The rows of X fall into a few groups, which share some directions, and each row is roughly a mix of its group's hidden directions, except some rows that fit no group.
X, 99 rows:
[[  1  11  23  41  50  30 -13 -17 -21  -2  -6  11 -31 -22   2 -33   5 -10]
 [ 43 -24 -11  52  22   3  20  11 -20   5   1   3 -25  12  25 -13 -36  -2]
 [ 15 -16 -34 -10 -14  16  -3 -21 -47 -40  14  21 -33  19  17 -20  -8  13]
 [ 39 -26 -21  30 -12  -7  27  28 -16 -11  16  -5  -7  21  40  -2 -35  15]
 [ 13  17  37  64  33  17   3  -3  15  20 -11  -9  -3 -14  -7 -28  -5 -19]
 [  6  17  28   7 -23 -12   5  20  24  17 -33  -9  44  17  25 -29 -24 -31]
 [ 27 -36 -14  61   4  26   4  -6 -18   1   5 -18  -6  10  -3 -21 -39   4]
 [ 22 -18  -8  17 -30 -10 -11  17  -8 -18 -12   4   8 -22  70   9 -20  20]
 [ 21 -44 -16  31  17   5 -11  -4 -14  -8  11   8  -8 -43  23  38 -18  29]
 [ 43 -10 -29 -15 -11   2   3 -27 -26 -26  -3  36 -46   3  21  16  -9  -9]
 [-23   5  19   6  37  -6  27  10  10  18  25  -1  31  30 -52 -27  -1  -3]
 [ 25 -19 -15 -16   9  26  -9   4 -21 -17  -1   2 -34 -36  38  46 -15 -14]
 [ 11 -18  -5  48  17  21 -15 -20   6   8   8 -20 -29 -44 -20  34  10  20]
 [ 12 -17 -39 -51 -46  -5   2   2 -18 -28   7   4  -7  17  23  25 -10   5]
 [  0 -15  -1  27  28  39 -17   5  -7   3   8 -36 -33 -46   2  34   4   7]
 [ 15   7  12  53 -18 -21  16  15  28  31 -18 -24  19  29  -2 -32 -14  -2]
 [ 17 -20 -21  20  15   7  19  -9 -41 -31  35  27 -18  25   2 -30 -14  25]
 [-18  50  38   4 -20  16  -9 -13  35   3  -9 -23  13 -10 -25 -14  31 -19]
 [-33  32  18 -57  -7   0 -16  -7  23   8 -16   0  13 -13 -20  18  30 -25]
 [  3  -4 -15 -45 -11 -47  26  35  -1  -3   7  23  15  29  30  13  -7  10]
 [-31  26  28  19   5  -2   1  -2  34  27   1 -25  26   7 -51 -20  23  -1]
 [  7 -52 -39   1  25  19 -11 -20 -38  -5  11   8 -28  -8 -13  22 -19  13]
 [  8 -15 -18  18  -6  39   4 -22  -5 -18  41 -29 -23 -11 -45  26   6  17]
 [-27  27  -7 -68 -28 -23   5   9   9  -8   5   3   4  19  -8  13  33   3]
 [-43  10  24   2  34   4   2  10   0  19   3  -6  32  24 -35 -49   3  -7]
 [  7 -36 -53 -35  -7  -3   1 -10 -37  -6   4  10 -30  34  -9   7 -14   6]
 [ 14 -40 -26  22   0  18  14  12 -20 -25  47 -15  -3  -9   3  25 -18  37]
 [ 16  11   4  -4   5  37  -7   9  -7 -23  12 -18 -41 -45  31  42  10  -8]
 [  2   0   2  41  14  46 -19 -36  -8  -6   9 -20 -34 -25 -34  -4  14   3]
 [ 34 -25 -35  18 -24  -7  -1 -24 -30 -30   5  27 -27  10  25  -8 -13  26]
 [ 11  -3 -25 -43 -12 -18  15  21 -25 -33  20  23 -21  10  43  19   3  17]
 [ 17 -23 -17   5 -12 -13   7  29 -25 -28  15  10   0  -4  64   4 -18  33]
 [-22  18   5   3  10  29  12   2   9  -3  40 -39 -15   1 -55   9  30  10]
 [-12  41   7 -60 -17 -14   9 -15  15  -7   0  22   0  19 -25   3  31 -22]
 [-29  17  -6 -66 -12 -34   0  -4  11   1   0  25  14  15 -20  13  30   4]
 [-22  -1 -14 -37 -25 -49   5  37   2   7  -9   3  23  28  32  -6   5  23]
 [ -7   8   5 -33 -32 -24  -2  16  43  25 -20 -21  29  -8  -3  44   5 -13]
 [ 13  -8   0  39 -11  40 -32 -23 -16 -25  -5 -14 -24 -45  26   1   0  11]
 [ 31 -12   9  40   8  31 -11  -6   6  -5  -1 -16 -19 -53  22  38 -11  -5]
 [  8  -8 -18  29 -10  36   0 -27 -13   4   1 -31 -25  32 -46 -31 -11 -13]
 [  1  31  42  47  12  -8  20  25  28  19  -1 -15  24  10   2 -36  -1  -8]
 [ 24  -4  19  74  13  24   2  -6   4  12  -9 -16   1  -3  -1 -32 -25 -12]
 [  4   0  24  35  26  13 -30  -4  14  25 -36 -11  -9 -52  18  16   0 -15]
 [ 31 -26 -23  45  -5   0   7  17 -18 -13  15 -12 -30  -9  40   9 -14  36]
 [ 21  -5 -14   4 -13  19 -14 -10 -16 -34  11   3 -40 -42  35  36  11  19]
 [-11   1  -8 -26  15  -6  23  -6 -24  -8  19  28   9  55 -31 -44  -7  -7]
 [ -9  18  11   9 -22   2 -10 -23  44  27 -13 -30   7 -11 -52  21  24 -10]
 [ 12  29 -15 -18 -35 -22  23 -14  -6 -24  13  23 -21  48  -7 -30  21  10]
 [  9  -7  16 -13  13  39 -22  -9  -8 -20  -6   8   2 -56  29  34 -14 -28]
 [-24  11   6 -16 -10 -26  20   5  24  19   8  -3  41  43 -47 -21   6   1]
 [-18 -32 -17 -15  16 -28  21  41 -11  -2  36   3  28  13   9  13 -10  41]
 [ 10  17  30  42 -24  19 -14 -10  17   7 -33 -18  26  -3  14 -39 -18 -27]
 [ -5   0  15 -25 -12 -31  -8  16  37  21 -25   5  40 -27  20  43  -2 -10]
 [ 13  25   8  31 -25  22 -19 -24  21  -5  -7 -28 -37 -38  -4  23  32   5]
 [ 37 -43 -26  26   7  15  -4  -6 -27 -14   5   8 -23 -21  31  23 -33  10]
 [ -8  -2 -12 -43 -23  -1   4 -16  27  19  -3 -16  14  15 -56  34   3 -25]
 [ 18 -10  -5  31  30  24  -8 -15 -44 -25   6  23 -38 -11  27 -28  -9   7]
 [ 27 -26 -25   0  14 -23  34  41 -16  -4  25   6 -15  15  33  25 -21  20]
 [-21  42   9 -66 -16   0   5   0  -1 -14  -2  11  -1  25  -6 -15  23 -29]
 [ 11 -14   1  23  12  36 -25 -12  -7 -12   3 -15 -26 -60  16  39   2   5]
 [-16  17 -17 -22  -5  13  16  -4  -4   2  23 -27 -30  41 -56  -9  24  -3]
 [-19  15  22 -11  -5 -36  14  25  44  34  -9 -11  48  13 -19   7   5  -7]
 [ 13  26  16  50  10  22 -17 -34  -3  -9 -10   2 -44 -24  -2 -22  25   2]
 [ -6 -22 -21  18  31  33   7 -10 -20   3  33 -25 -31   8 -52   5   2  11]
 [ -4   3   8   7 -29 -13 -21 -11  46  35 -34 -26  18 -24 -19  35  10  -9]
 [-18  13  13 -26   0 -38  27  23  27  22   4   7  44  38 -24 -11   0  -7]
 [ -6   4 -15 -17 -14 -27  22   6 -18 -10   8  22  10  62  -3 -50  -4  10]
 [ 27 -15 -17 -18 -17  -3 -17   3 -13 -12 -25  13 -22 -27  59  35 -14  -7]
 [  5 -12 -27 -45  -5 -39  22  25 -16 -16  20  29  -3  21  28  20   0  24]
 [-10  47  13  -7 -18  -2  29  19  22   5  17 -31  -6  40 -28 -23  27  -7]
 [-20   9 -13 -19 -13 -20  29  26   1   8  20 -19  11  61 -28 -29   5  11]
 [ 21  28  10 -25 -20   2 -18 -21   8 -15 -28  23 -26 -35  34  29  17 -25]
 [ 11   0  -9 -19 -37   4  -5  21  15 -13   4 -28  -6 -33  35  58   6   8]
 [ 28 -34 -25  15 -10  14 -10   2 -23 -24   8  -2 -23 -30  43  32 -19  21]
 [-12   6 -15 -31  -5 -43  28   9  -1   6  12  22  11  58 -23 -24   8  11]
 [ 29  12  -2  -7 -33  25 -15 -19   3 -30  -4  -1 -30 -41  29  41   9  -9]
 [-25  17   9  -9  19  42  11  -4  -4 -10  39 -29  -9   8 -56  -6  19  -7]
 [ 23 -35 -42 -22  15 -14  10   7 -35  -7   6  25 -37  13  23  23 -18   9]
 [ 14  18  26  22 -40  -8 -19 -12  40   9 -38  -6  28 -30  22   9   0 -14]
 [ -5  28  21  18  18 -30  19  -5   7  12  -4  31  12  37 -18 -57  10  -1]
 [-13  -8 -13 -15 -23 -24  18  -9  20  14  13  -3  36  45 -56  -8  -1   8]
 [-23  14  17 -34  -3  11 -33 -15  22   4 -18  -4   8 -49  -6  42  25 -14]
 [  0 -47 -28  29  27  28   1  -9 -28   0  29 -18 -14   2 -33   4 -21  21]
 [-43   3  -7 -38  19   4  -7 -22 -18  -1  10  15   6  27 -51 -30  18   1]
 [ 43 -38 -26  21  -6   3  -1  -2 -25 -14  -7  15 -19  -9  45  15 -36   5]
 [  6  -5   9  17  37   6   1  25 -37 -20   7  22 -14 -12  59 -26 -14   9]
 [ 28 -11  -7  69 -25   0  -6 -11   2  12 -23 -19  -8  13  11 -34 -20   9]
 [ 35 -11 -19 -13  -8   0   8  -2 -20 -38  20  29 -27 -21  42  35  -5  14]
 [ 24  -2  16  26  29 -32  24  41   3   7   2  21   9  -8  53   2 -18   8]
 [ 17  23  31  32  17  32 -17 -24  15  -2 -12  -2 -23 -52   2  16  13 -21]
 [ 44   6  -2  44 -17  37  13  -2   0 -21  18 -28 -38 -17  14  16  -7  -3]
 [ 24   2 -20 -19 -19   8   0  -9 -26 -47  19  23 -38 -16  38  21  10  16]
 [ 27 -13 -27  49 -16   6   6 -26  -3  13  -4 -20 -37  30 -34 -18  -5   7]
 [ 18  33   4 -17 -35  -3  17  40   1 -15  -6 -20 -18  16  57  -3   2 -13]
 [ 17  18  34  63 -11  17   0  -3  22   8 -15 -21  18  -4   6 -36 -14 -16]
 [ -2  54  33 -17  12 -25  27  34  28   3   9   5  -8  -4  16  11  35  -7]
 [-13  25  31 -22  36  12 -12  28 -11   3 -24   7  -9 -24  50  -8   3 -32]
 [ 35 -38 -23  42   7  -1  18  12 -24   3   3  -1 -11  26  21 -18 -43   7]
 [  7  12 -14   9  14  32  12 -19 -28 -23  30  -6 -55  19 -31 -20  18   4]]

Here is one row of each group, with its name. Which group are the others in?
[ -9 -18 -15 -18  25  50   9  -5 -31 -22  43 -15 -17   5 -36   8  -8  -5] | Z
[ 28 -33  -8   2  15   5  -2   5 -11 -16  10  20  -2 -43  39  49 -24   6] | V
[-19  21   3 -19  31 -30  23  17   0  29  -4  10  -9  49 -27 -32  13 -11] | K

[ 34   5   4  13 -27 -34  31  23  12   2  -9  13  24  35  35 -21 -28  -8] | V
[ 28 -35 -14  56  -1   8  11   6 -16   5   0 -11   5  22  12 -30 -45   6] | K
[  7  16  31  43 -18   9 -18 -16  39  24 -33 -24  22 -24  -8  -5  -2 -21] | V
[ 11 -29 -31  -9   8 -33  29  33 -24   5  11  13  -2  46  20 -11 -26  16] | K
[-10  -7 -16 -31 -14  16 -28   2 -32 -38   3   5 -19 -31  49  15  10  20] | V
[ -1  22 -18 -20 -29 -50  24   3  17   6   8   9 -10  42 -19  -3  32  25] | V
[ 17  27  17   4  -9  43 -17 -33   8 -22  -2  -4 -31 -43  -3  24  18 -24] | V
[  3 -11  -8  31   1 -23  -8 -17 -25  -4 -18  35   4  25  18 -61 -11  20] | Z
[ 29 -12  11  72  -4  28 -13 -16   5   0 -10 -18  -6 -29  13  -8 -20  -1] | V
